500 stands for zero in the data rows.
Here are some numbered points:
Array([549, 556, 440, 554, 476, 429, 574, 413, 390, 594, 559, 473, 397, 605, 429, 549, 553, 575,
       410, 510, 486, 450, 538, 491]) 0
Array([544, 561, 475, 431, 352, 515, 515, 601, 401, 501, 437, 513, 364, 550, 466, 485, 556, 520,
       478, 438, 612, 388, 477, 526]) 1
Array([593, 415, 478, 452, 426, 467, 390, 328, 367, 465, 415, 364, 452, 482, 394, 777, 720, 402,
       508, 381, 493, 540, 356, 501]) 2
Array([548, 535, 540, 358, 440, 571, 451, 613, 812, 565, 483, 536, 482, 459, 376, 398, 534, 475,
       443, 470, 477, 555, 409, 502]) 3
Array([357, 537, 483, 452, 564, 412, 516, 420, 391, 432, 393, 635, 600, 434, 506, 321, 504, 614,
       611, 518, 429, 513, 538, 489]) 4
Array([498, 506, 392, 474, 600, 474, 535, 436, 492, 579, 452, 560, 506, 468, 467, 464, 555, 556,
       504, 493, 462, 524, 435, 463]) 5
Array([499, 491, 504, 545, 498, 510, 468, 508, 534, 481, 453, 460, 606, 473, 549, 510, 457, 482,
       527, 487, 511, 511, 497, 482]) 6
Array([404, 360, 520, 392, 582, 600, 646, 583, 392, 379, 543, 481, 631, 452, 799, 451, 437, 402,
       731, 454, 570, 537, 506, 616]) 7
Array([482, 526, 505, 602, 449, 503, 610, 551, 565, 598, 496, 384, 591, 521, 501, 466, 473, 530,
       495, 490, 532, 535, 494, 520]) 8
Array([530, 433, 644, 523, 657, 519, 401, 300, 353, 222, 543, 545, 595, 376, 578, 627, 572, 464,
       512, 521, 366, 459, 484, 420]) 9
Array([513, 419, 598, 397, 427, 627, 384, 620, 484, 421, 396, 609, 370, 348, 281, 730, 643, 472,
       457, 534, 489, 303, 560, 475]) 10
Array([601, 638, 629, 674, 463, 439, 513, 540, 545, 544, 570, 436, 623, 562, 483, 316, 386, 406,
       386, 552, 466, 599, 426, 454]) 11
Array([557, 640, 505, 527, 581, 390, 601, 359, 238, 479, 395, 592, 616, 468, 604, 339, 449, 701,
       420, 422, 399, 254, 577, 510]) 12
Array([613, 725, 423, 335, 335, 623, 401, 503, 363, 331, 325, 493, 430, 502, 383, 532, 520, 372,
       429, 577, 426, 470, 585, 443]) 13
Array([470, 525, 502, 385, 459, 603, 485, 527, 558, 421, 450, 529, 555, 428, 418, 551, 531, 459,
       553, 557, 418, 531, 492, 434]) 14
Array([518, 607, 338, 273, 383, 542, 448, 606, 511, 461, 449, 590, 361, 549, 550, 406, 442, 472,
       525, 444, 552, 402, 562, 536]) 15
Array([438, 548, 360, 397, 392, 434, 415, 374, 517, 470, 431, 417, 520, 595, 450, 543, 478, 463,
       521, 490, 416, 614, 565, 471]) 16
Array([405, 396, 919, 964, 967, 175, 584, 234,   0, 353, 999, 991,  43, 568, 153, 494, 626, 736,
       247, 916, 336, 407, 619, 521]) 17
Array([560, 446, 581, 465, 397, 500, 468, 618, 516, 532, 532, 469, 480, 509, 490, 536, 498, 397,
       432, 442, 475, 455, 506, 564]) 18
Array([557, 421, 472, 467, 432, 452, 370, 306, 421, 407, 396, 408, 457, 537, 426, 719, 704, 407,
       514, 435, 490, 547, 391, 490]) 19
Array([441, 432, 505, 524, 541, 474, 467, 459, 507, 479, 442, 499, 491, 495, 470, 535, 530, 524,
       533, 498, 536, 495, 514, 551]) 20
Array([341, 380, 684, 357, 363, 547, 924, 944, 123, 665, 721, 759, 454, 348, 436, 212, 570, 496,
       663, 562, 522, 400, 396, 503]) 21
New points follow, each followed by the number of its nearest point above by angle.
Array([566, 613, 704, 715, 463, 466, 568, 532, 494, 508, 582, 415, 667, 497, 458, 316, 411, 437,
       363, 537, 430, 609, 464, 433]) -> 11
Array([466, 545, 497, 431, 418, 485, 510, 481, 541, 491, 513, 463, 509, 524, 450, 453, 524, 489,
       522, 481, 471, 576, 496, 506]) -> 16
Array([497, 471, 340, 494, 715, 429, 544, 410, 442, 662, 420, 590, 555, 407, 434, 436, 588, 626,
       486, 499, 413, 509, 385, 408]) -> 5
Array([447, 523, 520, 494, 595, 507, 548, 391, 482, 388, 606, 512, 351, 590, 498, 438, 520, 460,
       525, 597, 504, 616, 559, 590]) -> 17
Array([493, 556, 378, 439, 458, 543, 375, 489, 772, 590, 365, 523, 464, 522, 358, 567, 539, 616,
       450, 485, 544, 460, 465, 451]) -> 3
Array([527, 582, 447, 502, 522, 474, 437, 400, 528, 458, 460, 523, 521, 524, 584, 550, 414, 612,
       475, 470, 517, 384, 586, 464]) -> 12
Array([517, 593, 468, 505, 498, 515, 532, 412, 504, 465, 457, 386, 516, 544, 512, 480, 526, 510,
       520, 479, 556, 601, 490, 511]) -> 16
Array([512, 470, 506, 468, 478, 541, 473, 524, 492, 486, 448, 529, 469, 470, 426, 603, 543, 498,
       484, 515, 480, 456, 526, 494]) -> 10
Array([490, 562, 400, 400, 458, 543, 337, 509, 826, 645, 355, 515, 438, 508, 328, 583, 535, 622,
       436, 416, 552, 383, 479, 481]) -> 3
Array([557, 546, 575, 644, 486, 437, 514, 528, 536, 458, 535, 488, 617, 496, 512, 364, 404, 437,
       439, 563, 448, 595, 470, 454]) -> 11
Array([487, 591, 428, 482, 545, 467, 386, 328, 553, 402, 460, 515, 550, 521, 627, 541, 397, 692,
       495, 425, 568, 331, 616, 448]) -> 12
Array([401, 472, 634, 390, 275, 495, 531, 588, 528, 464, 585, 450, 399, 516, 410, 538, 580, 476,
       528, 412, 520, 497, 536, 607]) -> 18
Array([371, 458, 558, 552, 543, 360, 426, 479, 256, 436, 330, 529, 421, 584, 401, 207, 544, 426,
       536, 589, 506, 647, 639, 691]) -> 4
Array([371, 407, 453, 549, 361, 464, 557, 619, 457, 603, 511, 443, 621, 501, 494, 579, 482, 468,
       613, 450, 487, 535, 468, 457]) -> 8
Array([626, 601, 520, 529, 480, 453, 423, 381, 601, 473, 556, 411, 417, 621, 518, 533, 437, 496,
       331, 475, 499, 498, 610, 545]) -> 0
Array([517, 498, 546, 405, 460, 532, 467, 584, 681, 541, 481, 524, 482, 465, 428, 451, 522, 490,
       462, 466, 513, 506, 441, 501]) -> 3
Array([511, 498, 506, 524, 505, 523, 521, 496, 493, 504, 452, 436, 560, 458, 537, 493, 523, 500,
       540, 470, 537, 527, 451, 506]) -> 6
Array([482, 579, 404, 463, 570, 481, 384, 370, 550, 433, 406, 559, 507, 528, 630, 563, 419, 665,
       513, 434, 523, 366, 589, 474]) -> 12
Array([473, 473, 572, 589, 570, 469, 376, 449, 689, 515, 490, 509, 461, 543, 470, 544, 475, 545,
       450, 519, 540, 497, 555, 540]) -> 20
Array([406, 435, 494, 510, 513, 498, 626, 558, 454, 529, 504, 491, 582, 493, 559, 509, 426, 518,
       557, 519, 433, 472, 626, 564]) -> 7
Array([485, 531, 375, 462, 448, 568, 405, 534, 785, 658, 375, 513, 479, 489, 361, 622, 533, 617,
       440, 452, 580, 401, 450, 407]) -> 3
Array([568, 413, 491, 424, 538, 585, 597, 615, 534, 600, 730, 588, 423, 459, 575, 567, 500, 474,
       504, 492, 528, 466, 343, 441]) -> 21
Array([375, 407, 508, 529, 526, 500, 614, 589, 449, 530, 509, 488, 628, 480, 582, 482, 428, 506,
       578, 526, 441, 448, 628, 567]) -> 7
Array([478, 464, 538, 463, 420, 567, 618, 653, 457, 559, 517, 523, 529, 453, 485, 529, 511, 485,
       538, 510, 479, 441, 482, 499]) -> 21
Array([453, 554, 349, 408, 430, 461, 427, 414, 539, 509, 424, 432, 498, 576, 462, 539, 471, 496,
       509, 500, 412, 595, 576, 503]) -> 16
Array([447, 445, 531, 458, 355, 593, 725, 789, 403, 595, 578, 526, 533, 409, 435, 532, 534, 501,
       564, 524, 464, 448, 491, 476]) -> 21
Array([534, 474, 461, 600, 533, 496, 526, 532, 437, 574, 330, 416, 546, 527, 474, 473, 528, 480,
       468, 503, 534, 480, 537, 576]) -> 8
Array([532, 563, 420, 550, 462, 430, 562, 433, 390, 586, 557, 488, 381, 595, 429, 548, 549, 558,
       421, 506, 470, 491, 511, 483]) -> 0
Array([505, 487, 491, 542, 526, 503, 487, 502, 492, 496, 474, 497, 526, 491, 511, 517, 487, 496,
       502, 522, 505, 497, 504, 497]) -> 6
Array([408, 469, 491, 483, 583, 659, 644, 501, 474, 427, 629, 461, 510, 445, 729, 551, 460, 503,
       683, 540, 604, 554, 433, 489]) -> 7
Array([515, 478, 541, 472, 573, 514, 466, 396, 442, 395, 497, 505, 562, 435, 564, 539, 518, 500,
       523, 471, 463, 478, 493, 475]) -> 9
Array([508, 540, 475, 410, 550, 566, 521, 558, 537, 479, 445, 483, 610, 461, 604, 333, 436, 413,
       518, 493, 432, 578, 534, 545]) -> 7
Array([510, 475, 539, 489, 547, 509, 466, 435, 469, 430, 501, 503, 537, 458, 530, 554, 517, 502,
       518, 490, 470, 493, 499, 486]) -> 9
Array([472, 616, 474, 520, 526, 420, 505, 544, 411, 469, 465, 581, 556, 477, 612, 179, 370, 539,
       559, 501, 582, 566, 468, 426]) -> 4
